Turns in one plane each, and the order they were made in; the first pair answered
P (before |-> after):
[-3 -4  5 12 18 12  2 -8  0 -5  8  5] |-> [  0  -2   0  -3   4   8  14   0  -9 -12  -9  14]
[ -4 -11  -1   8  -1 -13  11  -3  -2  -3  -3   3] |-> [ -6 -15  -1   4 -10 -14   6  -5  -1   1  -1   6]
[  1 -18  -4 -14  12   0  16  -3   3   4  -1 -12] |-> [  0 -16   0 -19   1  -2  13  -3   6   3   1 -12]
R (before |-> after):
[  1  15  -9  10   9   2  23  -7 -17  -7 -28   4] |-> [-10  -5 -15  11 -12 -14  19   1 -12   0 -33  18]
[  6   3   7 -17 -24  -3  17  17   2 -12   3  -7] |-> [ 16  13   8 -11  -3   0  20   5  -1 -15  -6 -22]
[ -7  -9  21 -23  12  19   4   8   7 -12  13  -7] |-> [ -1 -17  20  -8  34   5   6  -2  -1   2  -3 -16]
[ -5   4  -4   2 -14   2   4   1  -3  -4  -6   4] |-> [ -5   8  -8  -1 -10   5   6  -1  -1  -6  -7   0]
K (before |-> after):
[ -6 -33   7 -18   6 -11   1   0  19  20 -14  39] |-> [ -6 -27 -12   9   6 -26 -13  -6  23  32 -19  20]
[  3   5  -1  -5   6  24   3  -5  -8 -12  17   7] |-> [  5  14 -11  17   9  10  -4  -8  -2  -5  18 -11]
[  5  -8  -3 -22 -24  -9 -15  16  19 -12   8 -12] |-> [ -6  -8 -13  -8 -34  -4  -7  10   8 -12  18  10]
[ 10  12 -22  15 -21 -10  -6   6  -9  17   7 -20] |-> [ 10   0   3 -33 -13   3  10  24 -11   6   4 -12]
Z (before |-> after):
[ -9 -14  11  24  10 -12  15 -12 -10   4 -16  28] |-> [  2  10 -23  19 -26 -13  -8   7  11  -6   1   2]
[  4  11 -15  -6  -9  28 -27   5  19 -14  41 -18] |-> [-12 -24  23  -3  34  21  10 -18 -10   1   8  26]
[  8  19 -19  -1 -24  17  11  -2  -8 -11 -16  14] |-> [ 11  16  -6  -4   0  44  -8  -9   3 -10  10 -14]
Now pairs of rows:
Between the rows of a pair lie 2 to 3 turns.
[  1   2  19  -2  31  10  -9  -2   7   1   8 -32] |-> [-11 -10  16  10  28  17   9 -18  -8   0   9  17] -> K R
[ 13 -30  26 -33   5  -4 -22   1  -2   5 -10 -15] |-> [ 15 -29   9  17   9 -23 -29 -22  -7  20 -17 -13] -> K K Z
[-17 -23  -8  17 -26  -2 -11 -10   6   9  18  35] |-> [  8  18 -13  15   1   7 -24  -5  17   0  25 -35] -> R K
[-21 -19  -4  -7 -32  -8  -3  26  19  -2   8  11] |-> [-21 -35  22  -4  -6   3  11  16   9   7   5  17] -> Z Z
[  6  20  -8   5  15  16 -20  -5  13  -1  28 -25] |-> [ -3  10 -11  32  29   9  -9 -19   1   6  16  -2] -> K K R
[-18 -18  -2   1 -20  -2   2  -2  -3   2   6  40] |-> [  2  16 -19  31  -2 -18 -13  -9   8   6   6 -10] -> R K R
[  9  24 -28  23 -19  10  15  -7 -11 -11   6  28] |-> [ -1   0 -13  39  14  22  -3 -26  -5   1  28  18] -> P P Z
[  7  17   3 -27   3  20   0  11   8 -21  10 -27] |-> [ -6 -11  -2 -26 -32  -5 -12  19  15  -2   5  -3] -> R R R
[  4 -10  10 -19 -17 -25  13   1 -26   2 -26  25] |-> [ 20  19  10 -29   3  12  22  -5 -30 -18 -13   4] -> R R
[  7  18 -32  20 -27 -29 -15   5  15   8 -13  -6] |-> [-14 -15  -3  -1 -14   7 -36   0  26  15  23 -19] -> Z R R
[ 12  22   4  29   9  21  -4 -20  14  -8  19  -2] |-> [  3  10   0  12 -24  22 -10 -12  25 -11  23  14] -> R R R
[  3   6 -15  -3 -15  14  -6  11  15 -18  23  -2] |-> [  9   8  -9  20  -1 -29   0   7   5   0 -10 -14] -> Z Z K
[  9  18 -13   4 -32 -26   4  32   7  -3   0   2] |-> [  2  -1  25  16  35  22   9 -11  -5  -3  31   3] -> Z K R
[ 16  17  14  10  24  16  21 -13 -22 -21 -17   1] |-> [ 15  25   0  -1   8  35  10  -9 -10 -29   3  -8] -> Z Z K
[-11 -43   6  21  -5 -21 -17 -11  13  39 -16   7] |-> [ -7 -37   5 -19 -39 -17  -8  16  12  23 -18  20] -> K Z K
[-20 -32  14 -14 -19 -15 -30   9  28  16  16  -1] |-> [ -4   6 -13 -25 -44 -11  10  20  12  -9  -5  25] -> R Z Z
[ 12  21  -9   2 -15 -10   1  13   6  -1 -14 -18] |-> [-11 -23  21   3   7  -8 -17   4  10  15   0  -7] -> P Z R
[ 21  32 -37  33  -5 -16   2  -3   0  -4  -7  -2] |-> [  9   4  13 -47   9  27  12  20  -8 -18   3   7] -> Z K P
[ -6 -19  23  -1  15 -11 -25   3  12  13   2 -32] |-> [-11 -24  11  18   2 -33   1  -1  -4  17 -23   7] -> Z K K
[  8  20  13  -4  18   8  -4  11  -8   3  -9 -28] |-> [ -6   5  13   6  16  17  17  -3 -27   1  -6  16] -> K R
[-10  -9 -15   9 -34 -12 -19   8  12   6  17   8] |-> [ -6 -25  12 -13 -17 -27   1  12  -1  10 -22  11] -> K Z Z
[ -1  30 -20 -17 -22  13  26   1  -9 -27  -3  23] |-> [ -5   6 -13  -6 -22  -2 -35   6  26   2  24 -30] -> P K
[-11 -15  35 -23  27  22   5   3  -1   0   1  -2] |-> [ 11  22   5 -16  15   6  28  11 -20 -12 -24   0] -> Z R R
[-11 -16  -9   8  -8  -2  28  -6 -17  -3  -1  35] |-> [ -2   0 -16 -29 -29  18   1  16   1 -16  20   0] -> Z K K
[  3 -11  20 -16  -6 -28 -15  21  11  23 -31 -18] |-> [-10 -32  24  21  16  -9 -33  -5  13  30   7  -8] -> K P K
[ 13  32  -8 -11   3   6  21   9  -7 -15 -20  -5] |-> [ 15  31  -6  -3   4  -4  -2   7   5  -3 -11 -33] -> R Z
[ -6   2   2 -26 -12 -13 -16  20  17   8  -2 -16] |-> [ -3   6  -3 -33 -13 -10  -6  27  10  -2 -11 -14] -> P P P
[-15 -17   9  26   1  10   6 -19  -4   7  16  33] |-> [  2  -3  11   1   4  11 -26   3  17   4  25 -33] -> Z Z K
[ 16  25  11 -32  36  35  -1   3  -1 -17   5 -29] |-> [-11 -23  29 -10  37  11  23 -14 -20   4 -21  40] -> R K
[ -1   2 -14   1 -29 -16  -5  14   8   1 -12   6] |-> [ -5   0 -11 -13 -30  -9   0  13   1  -4 -11  22] -> K K
[ -8 -12   8 -13 -17  -9 -23  12   7   6   5  -8] |-> [  5   9  14  -3  23  -1 -10   2  -3   5   1 -28] -> R R
[-13 -20  14 -18   2  29  -1   2   4  -7  28  12] |-> [-16 -26  11  11   1  13 -10 -11   5   4  25  18] -> Z P
[ 11  -8  -8  -7 -12  -7 -16  23   5   3  -7 -26] |-> [ 13  -5   3  15  27   4  13   2 -14   4 -18  -7] -> K R R
[ -9 -10  -5  -4 -29  -6  -1  15   0   3  -6  18] |-> [ -5 -15  22 -22  11   3  -1  16   1  -2  -6  -3] -> K P K
[ -4  -4  -4 -13 -29 -35 -11   7  20  25 -26 -11] |-> [ -9  -7  28 -41  15  24  -5  -6  16   7   4 -20] -> R Z
